rotation ticks, each row followed by its count of ticks
The counts run from 0 to 661.
[ 19  19  15   0 -16  -2 -35  54   2 -16  -3  36 -12 -15  -4  25  -4 -10
  -3  33 -13  12  18   4  31 -15   0   1  -8   3 -14 -17  34 -37 -18   7
 -16  -2  45   5  20   9   6  -9  12  22  -9  19  -7  22  -6   3   3 -17
 -42  12  16 -11] | 157
[  7 -10  34   8 -32  -4 -36  38  25 -10   9  41 -18   9   9 -13  -8 -32
  -9  14  -6 -11  11 -20  32 -15  15  10  10  16  -4   7  18 -28 -14   0
 -35   7  28  -6   3   5 -23   3  12   5  11  35  -7  18  23   0  -6 -24
 -31 -20  13  -4] | 603
[  0  -9  12  -1 -11  -7 -26  39   0 -21  17  55  12  -9 -20  21   4  -4
   8  19 -20  18  11  10  27 -27   1  -5  -6   8   5 -12  25 -30  -7  -4
 -28 -12  46   5  12  -8 -11 -25  34  23 -10  14  -9  43  13   0  28 -15
 -41   4  13  -9] | 449
[  2  10  15  34 -31 -15  -8  45   1 -20   9  38  -3  27   8  25  -1   3
  16   6 -21   7 -12  13  35  -2  30   2  -1   8  -2   0  33 -19  12  -1
 -39 -26  27  22  22  11  -2 -26  21  33  15  -1   2   8  14   6  20  -4
 -28  -7  37  -1] | 533
[ -7   4  26  16 -11 -20 -10  27  -2  -7   1  52  13   8  13   2 -14 -22
 -18   7 -14  13   7  10  39 -23  28  11 -15  18   2  14  26 -44  -1   2
 -31  -2  21   9  19   5 -26  10  20  17 -16  31  10  23   7 -16  22 -30
 -26 -11  27  -3] | 619
[-21 -26  -5  18  -1  18 -18  18  -4 -40   9  34   0   1   5  20 -14  -8
   2  10  -6  13 -12  -3  26  -4  29  -6 -22  18   6  -3  22 -19   4   6
 -29  -6  20  13   5  35 -26  -1  16  36  -5  15  11  38  20   3  33 -34
 -37 -24  20  -6] | 495
[ 13   0  22  32 -50   5 -34  38  10 -15  -1  40 -23  18  16  13  18 -29
  -5  -4  -2   8  -4 -13  16   4  18  10  -2   8 -13  16  34 -41   5   8
 -23   9  35  11   4  18  -4 -11  11  22  17  15 -10  -6  11  -3   2 -16
 -22 -19  29  22] | 522
[ 17 -10  21   7 -23  15 -49  29   7 -11   3  27 -10  10  39  13  -6 -16
  -8   7 -15 -19  11   1  20 -12  22  18   2  -3 -15 -16  22 -19  -7  -5
 -37  -7  40   3  12   6 -11   4  15  12  23  32 -14  11   5  18 -11 -43
 -44  -7  28 -12] | 111
[ 26  -5  27  30 -38  -3 -22  38  16 -11   5  39   1  25  23  13  11 -20
 -12 -23 -12   2  -4   4  29   3   7  22  18   2 -11   9  30 -29   0   4
 -26  10  50  19   0  27 -24  -7  17  11  20  18  -5  -3  26   8  -9 -24
 -27 -22  37   0] | 231
[ -7  -9   8  41  -9  11  -8  24   4 -24  -8  20  -5  32  27   7 -15   0
 -10  -1 -23   0  -6  21  48   3  42   8  -5  22  -5  -5  33 -17  -8 -10
 -40 -12  23  14   5  27 -27   6  30  13   1  13  11  19  26   0  21 -33
 -18 -24  17  -7] | 503
[ 26  -7  13   9 -16   8 -42  39  12 -13  12  45 -29   3   8   8  28 -14
  -9  22 -20 -22  11 -20  16  11  21   7   7 -20 -13  -1  45 -15 -10  10
 -21  -7  50   4  10  -8   3  -6  11  28  10  11 -23  24   3  31   4 -28
 -27  -4  -3 -16] | 275
[ 22   7  18   3 -19  10 -42  44   7 -22   8  33   2   2  16  31  34 -14
 -22  -2 -24  -5   7   0  24 -14 -14  -3  15   6  -5 -21  40 -31  12  12
 -16  -3  53  26  -3   5  -5 -12  14   3   3  17  -4   1  20  18   2 -14
 -47   3   5  -4] | 559
[-14 -32  22  10  14  17 -37   8  -2 -19   4  43 -14  12  11   1  21 -22
 -10   6 -26 -20   2  -4  35  -4  15   0   5  -3   3 -23  25 -18  -4  17
 -21   5  34  -6  -6  18 -31   6  17  27  -8  32   7  48  35  20  13 -28
 -29 -29 -15   3] | 591
[-17  -9  29  18   1   5 -27  25 -28 -13  -8  46  -6   8  13   7   2  -6
  10  15 -18 -10   2  23  28 -16  30  -3  -3  -3   3 -19  26 -23  15  15
 -28 -11   9   5  32  19 -11 -15  16  34  -3  28  12  23   8  16  19 -26
 -48 -14  26   1] | 414
[ 17  15  33   4 -29 -29 -38  44  26 -13  17  56  -9   3  -8   0  16 -23
 -10   8 -23   8  12 -18  37 -19   0   6   5  11  -5  -5  28 -30   7   2
 -23  -6  42   1   4   3 -14 -13  19  21 -14  33 -13  12   9   1  -4  -9
 -20  -3  16   4] | 442
[  5  -8  17  18 -14  13 -31   4   9 -26   7  26   4  18  43  10  16 -20
 -30 -23 -17 -19  -2  11  29  -6  15  12   1  14  -9  -8  35 -25  15  -2
 -36 -13  35  17 -10   6 -32   5  25   3  -4  33  -3  -3  29  10  15 -39
 -31 -15   4 -11] | 101
[  5  -2  39  27  -9  -4 -31  26  -8   6 -11  53 -12  29  11 -11  31 -25
 -18   3 -16 -19  -2   3  34   1  11  -2   5 -19  -7   2  40 -34   4  27
 -16  16  34  -7   5   5 -12  -4  21  28  -3  31  10  22  17  -5   7 -10
 -16 -25   2  13] | 426
[  2 -17   7   8  11  27 -10   9 -17 -18  14  26  15  11  34  15  14   1
 -23 -21 -33 -18  -5  18  30   0  29   5  -1 -12   0   0  37 -33   5  12
 -33  -1  41  21   8   8 -22  10  22   7  -5  27   5  15   8  15   9 -44
 -46  -9   9 -17] | 97
[ 20 -13  21   5 -27  -3 -44  47  13 -22  24  32 -27   6   1  20  29  -4
   8   9 -24 -16   3 -14  26   1   0  -4  11 -11  -6 -18  30  -3  -4   4
 -27 -14  46  13 -14   1  -2 -10  27  31  10   1 -19  20  26  34   7  -1
 -36 -11   9   1] | 562
[ 20  14  11  21 -26 -15 -16  61  17 -27   9  32 -14  -6  14  23  -4 -17
  -3  16  -5  19   2 -19  32  15  33   9 -17   0  -8  11  44 -23  -8  12
 -22 -13  29  20   7  24   0   5   6  37  -8   0  -8  25   0  10   9 -14
 -18   0  32 -23] | 653
[-11 -10  10  32  -1  14  -8  40   2  -9   0  22  -7  18  30   5 -32  -6
  -8  15 -12  -6  -3   7  43   4  41   3 -15  12  -5  -1  34 -27  -7   8
 -45  -5  18  16  14  19 -21  25  25   9  -2   9  10  30  10  -5  15 -31
 -36 -13  30 -21] | 498
[ -6  -1  -1   8  17   9 -18  35 -15 -25   4  32   3  -4 -10  20  17  -5
 -17  16 -18   2   2  -5  40  -2   8 -16 -28   4   3  -5  50 -52  -2  23
 -13   2  39  12   6  20  -8   8  22  23 -28   7   1  34   6  -6  36 -14
 -34  -3  -3 -14] | 173
[  0 -20  14  29  -2  32 -25  11  -9 -16  -7  28 -11  12  33  29  34 -19
 -28   3 -10 -30  -2  14  18   8  17   7  -5   0 -15  -3  36 -21 -11  -3
 -21  -2  34  15  -4   9 -22  -4  -1  11  10  15   1  15  27  25  18 -44
 -51  -5  -2  -1] | 389
[ -2   1  17  11  -9  -7 -17  42 -22 -13  -1  46 -15  13 -28  12   7  -5
  21   9 -16  13  -7  -5  39  -1  14 -12 -24  12  14   2  33 -44  -1  11
 -27   8  26   9  12  29  -3  -8  11  47 -17  10   3  31   2  -1  10  -1
 -31 -14  33  14] | 43
[  2 -19  14  12 -18   7  -3  42   4 -21  42  48  -6   2   6  12  13   0
  -1  -9  -9   0 -23 -23  20   8  26   3  -6   9   7  28  44 -29  16  16
 -38  -9  24  32   0   1 -21  -3  18  16  -4  -2 -10  25  22  13  25 -20
 -30 -11  16 -16] | 84
[ -5  -2  20  22  -1 -14 -16  40  -6  -2 -17  35   8  10  23  13 -21 -17
 -16  12 -17  15  14  15  43  -8  21   7  -4   1  -3  -7  27 -32 -15  13
 -33   1  29   6  17  20 -22  20  27  18  -6  23  18  34   7 -14  13 -24
 -20 -12  30 -16] | 624
[ 24 -12   4  22 -33 -11 -18  52  20 -17  12  25 -19  20  11  26  12  -7
   4   4 -14  10  -1 -13  36  23  16  10  10   2  -7   4  34 -18 -29  -4
 -32   6  61  19 -14  18 -11  -3  13  21  14 -10 -14  32  20  20  -1 -13
  -8  -8  22  -5] | 356
[  0   0  23  50 -15 -16  -9  52  -2 -11   1  50  -1  20  11  11  23  -6
  -2   8 -12  11 -12  10  22   7  24   2   9  -4  -3  15  42 -27  14  13
 -28 -12  21  18  16  14 -12 -24  23  30   7  -7   8  12  25  -5  35   1
 -20 -19  25   0] | 537
[  4  20  19  19 -22  13 -49  29  10 -22 -23  30  -8  19   3  16  10 -31
 -16  10 -14   0  12   7  37 -24  -4  -1 -12  23  -6 -26  25 -48  -1  -9
 -19  12  35   4   2  25 -15  -5  11  19   4  35  -5   3  19  -6  -2 -23
 -38 -21  11  14] | 26
[ -1  -3   3  -5 -26  25 -12  18   7 -43  20  39 -12  -1 -11  28   9 -20
  -2  -1  -5  -2 -12 -16  38  -5  22   8 -13  34   6  -1  31 -40  -2 -14
 -30   0  26  13   1  24  -9  -9  -4  25  -8  18 -13  15  18  21   2 -45
 -46 -12  13   3] | 198
[ -1  15  -3   6 -13  26 -15  39   9 -30  11  37   3  -5  13  11  -9  -7
 -13  31 -17 -10   9   4  31 -10  38   0 -28  13 -12  -4  45 -39   6   0
 -32 -14  22  10  26   0  -2 -10  16  20  -3  22 -13  12  -4  -4  22 -44
 -43  -5   9 -27] | 1
[  3  20  28  32  -8 -18 -12  38 -22 -13 -10  41   1   5  17  28  21  -8
 -11  -5 -20   5  -2  23  32 -11  19   7 -10   9  -4   1  41 -34  19   3
 -22 -15  19  25  16  27  -8 -14  11  35 -19  11  15  11   8   5  22 -13
 -37   3  28   5] | 539
[ -3   2  27  23 -32   1 -18  38  13 -31  16  38  -5  14  20  -9  -2  -2
  12   7 -19 -14   2   6  23 -13  31   8   6   7  -4  -5  36 -10  25  -3
 -42 -23  14   9  14   9 -10 -30  23  25  19  15  -8  -2  25  16  11 -25
 -40 -32  30  -5] | 407
[ 17   0   6  15 -10   0 -50  36  18 -23  12  26 -11  10  24  30  21  -5
 -16  11 -32  -8  10   4  22 -12   4   3  13  -3 -18 -28  29 -11  -2  -5
 -26 -27  51  13 -10  -8  -6  -7  27  12   4  16 -11  20  23  29   8 -19
 -36   2   4 -13] | 272
[  1 -13  35  22 -38  -3 -35  47  15 -10   6  52  -8   3  24  -8 -10 -25
   5  15  -6  -2   1  -8  19  -9  34  12  10  -4 -12  10  28 -16  13  19
 -26  -6  15  -1  24   1 -20 -11  17  25  12  25  -2  16   8   0  10 -24
 -35 -24  35 -19] | 120
[ -2  -3  18  20 -17  21 -28  32   6 -25 -24  37 -24  17  -3  -7  17 -34
 -10  13 -10 -13   4  -3  39  17  15  -1   3  -1  -8  -5  41 -36 -21  18
 -10  19  35 -16   7  37  -6 -10   2  25   7  21   3  16  19   0  -4 -27
 -27 -33   1  13] | 23
[  4  10  10  18   2   9 -13  19   2 -18  -3  22  -9  12  11  20  27 -19
 -38   6 -16 -14   5   1  53   3  15   0 -17  27  -5 -12  45 -39 -18 -11
 -27  -2  36  17 -12  16 -13  15   5  10 -27  23   7  24  25   4   8 -36
 -33  -2 -18  -6] | 182
